(in the rows, 128 means zero)
One turn moves each row of this set onto another row. After a few examples, where does it send each row asked below?
Por: [ 93 133 122 141 133 127  89  96 149 124 115 114 105 172 120 147 103  95
  83 139 146 133  93 121  93 128 115 132 159 102 144 146 115  94 148 157
  96 126 119 146 105  82]
mifel: [123 127 149 139 130 130  79  93 107 142 116 119 112 196 134 155 138 135
 125 129 134 147 110 110 125  95 125 142 149 130 130 111 104  67 145 154
  55 123 166 143  90 131]
tivag: [127 131 149 146 153 118  80 113 126 135 122  97 121 178 119 152 133 145
 145 133 122 155 100 119 126 112 128 140 151 119 131  99 106  47 137 147
  56 117 151 133  89 119]
Ven: [ 88 133 127 148 132 107 113 108 151  98 125 129 123 150 114 169 136 125
 131 146  96 145 114  94 121 101 140 152 163 111 172 117 143 113 140 166
  89 139 103 155  89 109]
dizim: [ 98 153 153 113 122 134 104  94 102 134 117 122 131 163 126 162 121 127
 144 127 118 144 112 116 131 127 121 161 147 126 134 119  96  67 130 151
  61 121 137 132  79 144]
laraz: [111 114 125 122 119 113  99 117 145 127 110  87 106 186 142 172  97 119
 141 131 138 134 115 124 105 129 119 148 179 136 129 136 129 111 140 114
  89  97 113 153 101 116]
ramo: [119 129 154 157 140 153 110 130 132 118 123 118 134 193 151 147 152 139
 107 130 150 152 102 110 138 133 122 141 162 138 134 124 126  84 116 131
  63 130 144 160 109 150]
Guve: [150 125 148 147 104 143 129 127 140 112 125 110 130 126 139 149 104 121
 122 124 137 133  96 138 126 131 121 121 122 152 140 131 101  96 116 165
  95 110 117 134 115  97]
besul: [123 145 153 152  99  95 108 122 151 106 120 119 104 177 136 157 122 132
 124 126 107 135  96 132  93 100 161 130 178 105 140 147  93 112 137 148
 101 112 108 138  88 105]
rego: [151 108 155 156 114 146 109 121 121 102 120 120 114 162 118 160 162 120
 112 126 135 153 106 118 125 110 162 107 125 151 137 141 128 102 105 149
  74 119 124 142 121 103]
Foles: [ 81 136 137 140 153 142  82 112 136 111 126 133 109 175 139 164 117  97
  79 156 149 140  92 115 105 134 134 166 145 118 141 127 120 101 133 144
  99 118 118 147 101  88]
tosof: [113 115 111 134 123 117 101 134 117  94 148 125 117 187 135 158 103 103
  99 130 110 142 105 111 106 108 129 103 186 144 138 155 108  86 119 165
 105  97 120 143  98 108]
kazi: [136 136 163 148 142 147 103 104 111 112 107 126 126 187 142 133 148 141
 110 128 147 143 104 113 129 127 116 136 178 125 131 111 125  88 117 132
  84 122 143 139  97 146]
Dos: [142 105 158 124 106 131 129 116 116  97 122 120 128 126 117 163 128 122
 128 131 142 128 104 124 121 124 139 125 119 137 164 146 112  88 105 157
  92 123 110 130 115 113]
Suta: [112 132 163 158 121 138 130 113 129 108 143 114 112 165 131 157 157 147
 119 126 166 133  77 120 112  87 146 134 128 136 145 105 119  98 112 135
  73 121 140 159 114 110]
Ket: [126 134 143 118 123 115 133 140 123 124 118 108 123 151  97 169 120 128
 156 120 137 156 104  98 132 112 137 122 132 160 135 136 110  71 106 170
  81 119 118 122 110  91]
Rekot: [ 97 122 120 158 124 106 101 102 146 105 119  99 138 168 128 169 116  86
 110 129 134 119  88 131 133 133 125 146 167 126 133 103 130 137 102 150
  75 111 112 150  90  96]
vafes: [114 110 126 157 138 101  93 132 157  97 134 135 131 162 108 178 112 128
 113 148 112 120 118  91 124 118 132 141 155 111 161 110 127 119 145 176
  85 139 128 160  96 102]
lebup: [115 145 134 111 142 135 127 128 116 111 116 110 107 127 108 154 119 127
 137 118 125 156 109 102 130 109 122 132 130 152 117 146 113  82 121 173
  69 126 108 117 100  91]
ripi: [ 89 132 126 127 124 112  89 131 158 128 117  98  84 167 120 178 114 102
 137 133 150 128  85 113 112 132 137 154 153 130 126 148 121 113 133 121
  84 100 108 147  84 103]
nube: [103 150 110 143 135 127 115 136 130 100 146 142 143 183 139 151 116 108
  94 125 120 112 120 127  97 113 131 117 168 158 119 144 121  98 119 169
  91 100 117 152  90 107]
Vugug: [ 92 119 128 159 127 113  97 129 176  94 123 106 112 160 107 167 136 112
 120 132 111 130 114  84 122 126 116 131 166 117 154 116 147 101 138 149
  85 135 117 174  93  96]
Buran: [155 127 147 150 116 129 136 105 117 100 124 133 135 137 130 156 132 134
 131 122 147 129  97 134 137 128 127 120 136 150 146 133 100 105 107 167
 104 131 115 141 116 106]
Bal: [134 138 145 126 122 127  94  90 117 115  95 118 141 127 112 153 119 117
 126 129 115 149 125 121 125 132 120 158 148 148 121 118 123  70 134 165
  64 115 124 114  96 122]
taluf: [ 99 150 143 152 125  91 112 116 145 135 125 122 112 179 146 142 131 113
  91 135 124 122  79 121 122 120 115 169 168 135 130 171 121 105 122 177
  86 107 109 135  81  93]
vari: [129 119 160 158 111 137 118 103 118 121 113 130 123 188 150 151 165 150
 118 129 137 127 100 114 123 122 113 139 166 130 135 134 120  83 129 138
  75 126 168 144 107 136]
komun: [109 136 157 156 124 134 136 115 109 137 151 118 117 169 130 150 160 135
 136 130 156 132  84 127 123  99 138 133 150 145 151 116 111  74 112 132
  90 101 152 152 105 116]
gof: [126 124 136 159 144 121  96 105 121 127 150 102 119 173 119 161 130 148
 128 128 123 139 109 118 123 109 113 142 173 125 115 111 101  62 140 138
  47 122 166 143 102 129]
Kuz: [107 111 141 136 134  87 105 129 149 105 128 102 140 176 133 184 107 126
 114 128 122 108 106 112 134 143 114 143 176 135 125 105 132 121 109 142
  70 105 119 147  94  88]
totep: [115 108 107 147 129  93 122 131 158 105 154 112 123 177 133 169 128 110
 129 132 138 110 107 111 114  90 118 160 149 136 158 141 142  98 128 163
  75  97 117 163  81 123]
Buvi: [104 132 118 143 147 114 127 142 143 120 152 129 116 177 124 172 128 119
 131 120 124 113 144 113 106  95 145 160 142 138 157 151 141 107 140 168
  72 121 107 161  89 110]
sanit: [115 151 136 157 131 100 114 142 161 110 117 120 109 174 134 129 117 119
 105 135 101 130 104 106 102 109 145 120 181 129 124 149  85 101 151 152
 104 111 132 139  94 100]
lalus: [110 117 108 138 136 116 118 124 149 116 135 118 127 168 150 158 131 122
 120 127 123 130 130 129 102 104 121 150 152 156 158 153 167  78 132 170
  82 101  93 155  94 109]
sog: [111 165 122 151 116  97 110 127 176 110 137 125 121 178 114 154 131 120
 114 129 106 136  98 121  91 100 149 127 169 110 130 156 106  83 147 153
  76 104 118 148  80 108]
tiluv: [127 117 159 116 118 116 113 111 120 123 116 100 119 127 102 147 109 115
 132 132 116 154 113  93 134 116 124 129 125 154 148 124 114  67 119 175
  75 111 115 122 107  95]
piga: [145 121 174 164 117 138 112 139 131 110 124 117  96 146 120 168 143 100
 111 122 141 137 100 100 132 109 149 121 147 140 147 137 114  92 109 142
  89 133 144 133 132  95]
fumu: [111 119 136 144 119  86  66 113 135 115 124 114 139 171 131 195 111 100
 123 142 114 122  99 120 138 115 136 129 183 132 140  98 120 114 109 152
  82 117 119 144  86  99]
vune: [119 144 174 130 114 131 101 119 116 141 135 128 130 170 118 161 108 149
 133 131 122 132 118  97 133 109 100 165 157 116 126 114 111  88 128 164
  66 119 127 123  72 135]
gonit: [106 145 166 149 144  91 109 114 151 132 128 118 106 174 164 154 127 111
 104 136 133 104  92 128 115 105 134 166 148 112 138 148 104  96 137 151
  91 113 115 133  90  73]
nidu: [155 132 164 165 126 150 105 126 134 127 121 128 102 169 119 151 155 113
 130 130 131 149 108 108 136 104 149 114 138 138 141 134 129  85 123 147
  92 129 136 153 140  98]
tuve: [118 135 161 130 134 130 117 103  99 127 139 123 130 158 121 176 117 138
 144 128 127 147 107 108 139 135 104 175 150 121 141 122 112  75 117 166
  77 115 125 110  72 127]
gebun: [ 88 126 114 135 146 117 112 126 156 117 119  89 103 171 114 164 105 116
 117 130 139 150 112 119  96 142 145 163 162 135 131 116 119 111 134 110
  75  99 124 151 103 104]
Let: [112 122 155 161 107 140 140 113 127 125 142 113 119 182 133 150 166 143
 127 129 127 146  88 117 124 114 144 109 139 142 148 126 108  86 103 142
  68 112 156 154 114 110]
zuguz: [127 146 130 132 136 126  91 116 125 131 103 133 141 134 106 154 112 118
 116 128 137 139 127 125 110 115 131 155 145 136 149 117 111  67 122 182
  55 143 129 106  87 123]
risir: [ 67 126 107 142 142 133 104  92 129 117 124 117  99 171 135 155 121 119
 103 154 141 162  90 112  95 131 118 149 167 132 153 139 124  92 141 149
  95 121 128 159 114  91]
Vika: [150 133 136 141 127 140  93 102 123 114 103 128 128 149  94 157 105 129
 125 121 132 154 133 120  98 131 121 149 141 143 143 108 127  72 120 178
  74 130 121 115 103 110]
Vulog: [ 94 147 155 160 130 103  94 104 149 134 112 135 123 185 164 170 149 110
 102 145 132 142  86 124 119 113 146 159 160 125 148 148 139  94 119 170
  78 116 108 133  97  74]
faf: [113 134 122 144 125 120  95 134 125  90 146 127 127 201 120 156 120  97
  84 116 112 127 122 117 113 107 122 127 176 126 139 146 121 104 114 173
  91 126 107 169  79 124]

dizim moves to Dos
besul moves to laraz
faf moves to Por
Now these:
gof moves to lebup
tuve moves to Buran
Buvi moves to gonit

One turn moves each row of this set onto another row. After a few examples, where does it send each row asked below?
zumuf: [127 116 127 131 126  99 141 151 116 116 135 135 128 143 180 128 103 121
 136 137 137]
tek: [139 115 136 143 126 136 108 131 121 129 151 125 114 115 161 159 119 139
 135  99  97]
deta: [126 127 146 148 141 143 111 146 113 104 125 135 164 107 140 131 152 127
 142 126 136]
biso: [126 151 117 105 131 118 150 135 125 128 143 159 130 140 135 126 112 153
 129 148 118]
Tasul: [118 128 147 104 135 118 110 120 140 131 134 157 115 137 160 114 108 125
 118 134 127]
Rakas: [138 120 124 119 126 124 137 111  93 127 140 142 122  90 152 145 126 107
 123 120 155]
zopi: [146 147 124 114 118 130 134 112 130 123 119 133 142 151 127 121  89 138
 134 119 104]
Verop: [127 128 108 119 119 140 136 137 105 139 162 157 136 135 129 117 141 158
 125 117 122]
kele: [128 120 138 141 108 146 120 129 121 131 143 149 129 128 103 127 127 146
 139 163 136]
duz: [128 145 123 124 161 124 133 139 117 121 130 129 137 110 183 138 115 118
 139 118 124]
Bozu: [129 122 122 120 154 119 113 137 106 130 140 138 149 120 149 131 142 113
 121  80 143]
fet: [141 110 122 103 151 110 130 124 127 143 159 145  96 117 122 133 123 121
 134 141 114]
Biz: [111 114 134 136 127 125 133 117 113 104  99 132 136 122 120 121 122  92
 143 117 161]
Guko: [117 113 133 130 156 141 117 126 123 123 131 136 131 137  78 114 112 120
 139 125 120]
Lupid: [116 122 135 123 111 157 144 106 103 119 137 141 127  95 136 132 112 128
 121 123 156]
makov: [122 119 108 147 106 134 134 144 125 113 118 157 110 121  98 106 118 146
 140 123 112]
gapu: [119 125 150 156 101 138 128 138 121 109 134 132 140 146 131 123  89 140
 123 103 125]
rureb: [139  94 119 116 128 108 152 123 133 131 136 134  94 108 130 150 137 120
 146 139 128]
Rumo: [137 112 136 124 171 133 121 136 103 125 141 125 128 120  99 136 117 130
 136 105 107]
bazut: [141 134 156 113 138 107 129 141 149 123 145 130 143 154 127 125 144 135
 150 124 113]
mipil: [112 122 149 106 141 116 140 125 129 108 113 133 128 143 121  97 112 103
 141 110 144]
gozom: [116  94 118 141 124 128 111 141 149 108 118 157 105 134 134 115 129 126
 146 114 105]
ziv: [130 120 134 132  87 114 146 126 135 129 131 131 132 122 147 124 166 130
 145 106 139]
zonus: [134 142 123 122 154 104 126 115 135 134 141  96 141 123 148 136 127 138
 141 121 111]
nabo: [134 140 132 124  73 131 141 136 132 119 121 145 136 106 107 119 125 117
 145 109 118]
tomur: [137  88 109 159 120 113 127 152 122 119 125 128 120 132 119 141 126 109
 160 110 140]
Kufog: [115 128 124 148 109 114 125 138 135 122 142 109 120  79 139 141 123 114
 147 102 116]
nuval: [125 119 115 155 134 131 127 148 122 114 108 124 130  92 138 115 152 113
 157 101 129]

tomur moves to kele
nuval moves to makov
ziv moves to gapu
Now these:
deta moves to gozom
Kufog moves to nabo
rureb moves to Lupid
Biz moves to Guko

